[102 122 147 163] -> K297
[179 121 146 163] -> K54
[126 165  99 106] -> K478
[179 120 146 163] -> K809
[179  85 175 180] -> K19
[126 165  98  98] -> K2
[126 166  98  98] -> K558
rest: [126 165  99] | [106]
rest: [166  98] | [98]
find: [179 120 146 163] | K809
rest: [179  85] | [175 180]
rest: [179 121 146] | [163]
rest: [126 166] | [98 98]
rest: [126 166  98] | [98]

[117 148 126 138 119 136 117 126 126 123 115 117  98]  K763
[103 124  93 132 133 140 143 109 121 124 130 115 147]  K629
[128 118 131 125 152 118 128 134 127 141 125 128 152]  K891
[133 129 101 119 120 137 129 121 137 123 121 123 136]  K334
[143 124 119 136 167 125 109 154 115 145 126 131 121]  K971
[134 130 124 132 144 134 141 132 104 138 121 151 114]  K291
[126 123 101 119 120 136 117 126 126 127 114 160 124]  K917
[122 111 134 123 120 135 138 131 140 119 128 128 137]  K127
[131 129 121 137 117 122 108 141 134 144 126 139 120]  K280
[137 116 149 111 133 137 135 122 124 122 120 118 123]  K828
[112 116 150 132 137 129 136 125 119 142 134 133 137]  K404
rest: [119 136 117 126 126] | [123 115 117  98]
rest: [116 150] | [132 137 129 136 125 119 142 134 133 137]
rest: [127 141 125] | [128 152]
rest: [101 119 120 136] | [117 126 126 127 114 160 124]
rest: [140 143] | [109 121 124 130 115 147]
rest: [143 124 119] | [136 167 125 109 154 115 145 126 131 121]
rest: [145 126] | [131 121]

[130 110 127 131 156 131 122 148 133] : K80
[123 141 134 123 133 142 132 118 119] : K938
[130 130 130 124 143 138 137 131 147] : K298
[110 151 128 100 125 117 112 109 123] : K420
[120 131 130 149 127 123 125 133 116] : K45
[170 151 131 119 130 150 140 138 110] : K411
[141 130 130 125 143 129 123 146 124] : K861
[130 123 132 110 135 138 137 142 112] : K769
[133 127 129 112 151 142 137 122 141] : K990
[119 151 132 125 133 133 118 117 116] : K913
rest: [130 124 143 138] | [137 131 147]
rest: [130 130 125 143] | [129 123 146 124]

[161 111 148 142 105 124 121 119 121 141 166 146 155 137 124 148 114 119
 123 123 104  94 153 159 159 129 151] : K322
[118 150 113 142 144 176 154 130 133 116 141  98 143 143 138 130 165 140
 120 125 145 136 133 121 123 117 111] : K466
[118 142 176 146 144 176 153 125 143 133 126 145 104 151 149 137 142 115
 157 141 147 172 138 146 114 141 122] : K236
[122 151 109 140 156 119 136 138 143 133 125 145 104 141 138 129 164 151
 126 133 148 138 134 120 129 123 121] : K128
[161 110 109 140 156 119 136 138 137 122  95 105 148 141 138 129 164 151
 126 133 148 138 134 120 129 123 121] : K413
rest: [161 111] | [148 142 105 124 121 119 121 141 166 146 155 137 124 148 114 119 123 123
 104  94 153 159 159 129 151]
rest: [143 133 126 145 104] | [151 149 137 142 115 157 141 147 172 138 146 114 141 122]
rest: [151 149 137 142] | [115 157 141 147 172 138 146 114 141 122]
rest: [144 176 153] | [125 143 133 126 145 104 151 149 137 142 115 157 141 147 172 138 146 114
 141 122]

[119 129 133 116 130 122 118 109 109 126 115 132 134 136 132 140 133 118
 133 118 136 105 119 132 125 139 138 140 135 127 122 129 127 130 124 136
 143 114 131 131 153 135 110 136 133 119 120] -> K386
[132 129 125 138 126 129 135 142 136 140 116 132 122 114 128 121 129 135
 121 135 124 145 143 125 131 124 116 140 135 128 122 132 126 129 131 123
 123 135 125 126 113 121 139 120 124 137 137] -> K340
[101 162 124 134 127 154 112  80 121 117 128 113 161 145 116 141 141 138
 126  92 117 101 138 141 121 160 130 164 148 149 165 137 116 136 108 159
 133 118 142 137 155 135 109 173 143 113 123] -> K93
rest: [132 134] | [136 132 140 133 118 133 118 136 105 119 132 125 139 138 140 135 127 122
 129 127 130 124 136 143 114 131 131 153 135 110 136 133 119 120]
rest: [126 115 132] | [134 136 132 140 133 118 133 118 136 105 119 132 125 139 138 140 135 127
 122 129 127 130 124 136 143 114 131 131 153 135 110 136 133 119 120]
rest: [140 135 128 122] | [132 126 129 131 123 123 135 125 126 113 121 139 120 124 137 137]
rest: [115 132] | [134 136 132 140 133 118 133 118 136 105 119 132 125 139 138 140 135 127
 122 129 127 130 124 136 143 114 131 131 153 135 110 136 133 119 120]
rest: [135 110] | [136 133 119 120]
rest: [128 121 129] | [135 121 135 124 145 143 125 131 124 116 140 135 128 122 132 126 129 131
 123 123 135 125 126 113 121 139 120 124 137 137]

[135 119 119 119] -> K415
[135 119 143 125] -> K305
[123 132 120 127] -> K215
[136 119 119 114] -> K760
[ 98  90 142 132] -> K571
rest: [136 119] | [119 114]
rest: [119 143] | [125]
rest: [136 119 119] | [114]

[ 90 106 121 159 156 152 113 151 121 114 149 156] : K357
[ 90 106 134 159 157 114 112 151 122 113 149 156] : K137
[ 89 106 121 159 157 115 112 151 122 115 117 171] : K99
rest: [152 113 151 121 114] | [149 156]
rest: [106 121 159 156] | [152 113 151 121 114 149 156]
rest: [151 122 113] | [149 156]
rest: [151 121 114] | [149 156]
rest: [157 115 112 151 122] | [115 117 171]
rest: [106 134 159 157 114] | [112 151 122 113 149 156]

[114 143 141  78  74 114 100 114 144 104] -> K124
[114 114 114  78  74 114 101 114 144 104] -> K847
[142 143 142  77  74 141  79 141 102  74] -> K628
rest: [77 74] | [141  79 141 102  74]
rest: [ 78  74 114 101] | [114 144 104]
rest: [114 101 114 144] | [104]
rest: [ 78  74 114 100 114] | [144 104]
rest: [143 142] | [ 77  74 141  79 141 102  74]
rest: [141 102] | [74]
rest: [114 114 114  78  74] | [114 101 114 144 104]

[148 126 104 126 137 132 109 143 137 123 120 126 135 119  87 117 150 119
 129]  K934
[147 125 104 126 137 132 109 143 137 123 120 126 134 119  88 116 149 114
 133]  K705
[148 125 104 126 137 132 109 143 158 123 120 126 135 119  88 117 150 119
 129]  K849
rest: [132 109 143 158] | [123 120 126 135 119  88 117 150 119 129]
rest: [158 123] | [120 126 135 119  88 117 150 119 129]
rest: [135 119  88] | [117 150 119 129]
rest: [148 125 104] | [126 137 132 109 143 158 123 120 126 135 119  88 117 150 119 129]
rest: [ 88 117 150 119] | [129]
rest: [120 126 135 119  88] | [117 150 119 129]
rest: [147 125] | [104 126 137 132 109 143 137 123 120 126 134 119  88 116 149 114 133]

[ 98 125 165 120 140] = K396
[113 132 117 106 175] = K727
[151 155  86 106 128] = K350
[121 126 143 109 165] = K578
[147 112 123 140 107] = K765
[117 117 163 116 124] = K939
[124 136  87 106 102] = K207
[118 112 137 146 133] = K994
[125 136  87 106 174] = K204
rest: [124 136  87 106] | [102]
rest: [124 136  87] | [106 102]
rest: [ 98 125 165 120] | [140]

[134 112 135 110 102 123 135 141 123 146 124 116 141 126 121 132 132 126
 131 127 116 145 117 131 126 123 135 117 130 135 159 126] = K79
[114 147 140 124 114 129 136 114 138 114 142 119 132  85 115 129 115 123
  99 121 160 104 151 118 117 143 125 153 142 119 131 122] = K173
[113 129 135 111 102 123 135 121 108  96 127 129 128 123 117 127 151 118
  95 110 142 133 125 137 128 136 135 133 138 100 130 118] = K704
[124 158 138 119 114 133 126 111 137 124 138 128 144 101 115 136 126 133
 105 128 143 115 150 119 113 136 135 140 128 129 135 129] = K946
[117 133 132 113 136 117 127 128 110 152 122 144 151 139 149 132 131 117
 136 120 131 138 125 145 115  96 125 128 134 130 133 123] = K633
[132 160 126 122 110 133 119 127 156 138 142 115 168  98 120 123 132 126
 105 114 134 115 149 115 113 144 148 126 142 155 177 119] = K706
[126 136 138 121 110 133 136 118 119 124 137 135 137 127 136 148 124 114
 115 140 145 121 139 129 122 127 143 142 126 121 135 143] = K489
[111 123 137 119 120 142 133 113 119 119 110 124 144 116 134 114 127 133
  98 121 160 144 119 154 133 130 137 110 115 127 137 125] = K423
[135 122 122 125 131 136 106 121 125 137 135 140 128 136 139 148 125 123
 106 114 134 115 125 123 135 126 131 130 126 137 136 124] = K958
rest: [115 123  99 121 160] | [104 151 118 117 143 125 153 142 119 131 122]
rest: [105 114 134 115] | [149 115 113 144 148 126 142 155 177 119]
rest: [135 111 102 123 135] | [121 108  96 127 129 128 123 117 127 151 118  95 110 142 133 125 137 128
 136 135 133 138 100 130 118]
rest: [126 133] | [105 128 143 115 150 119 113 136 135 140 128 129 135 129]
rest: [146 124] | [116 141 126 121 132 132 126 131 127 116 145 117 131 126 123 135 117 130
 135 159 126]
rest: [121 110 133] | [136 118 119 124 137 135 137 127 136 148 124 114 115 140 145 121 139 129
 122 127 143 142 126 121 135 143]

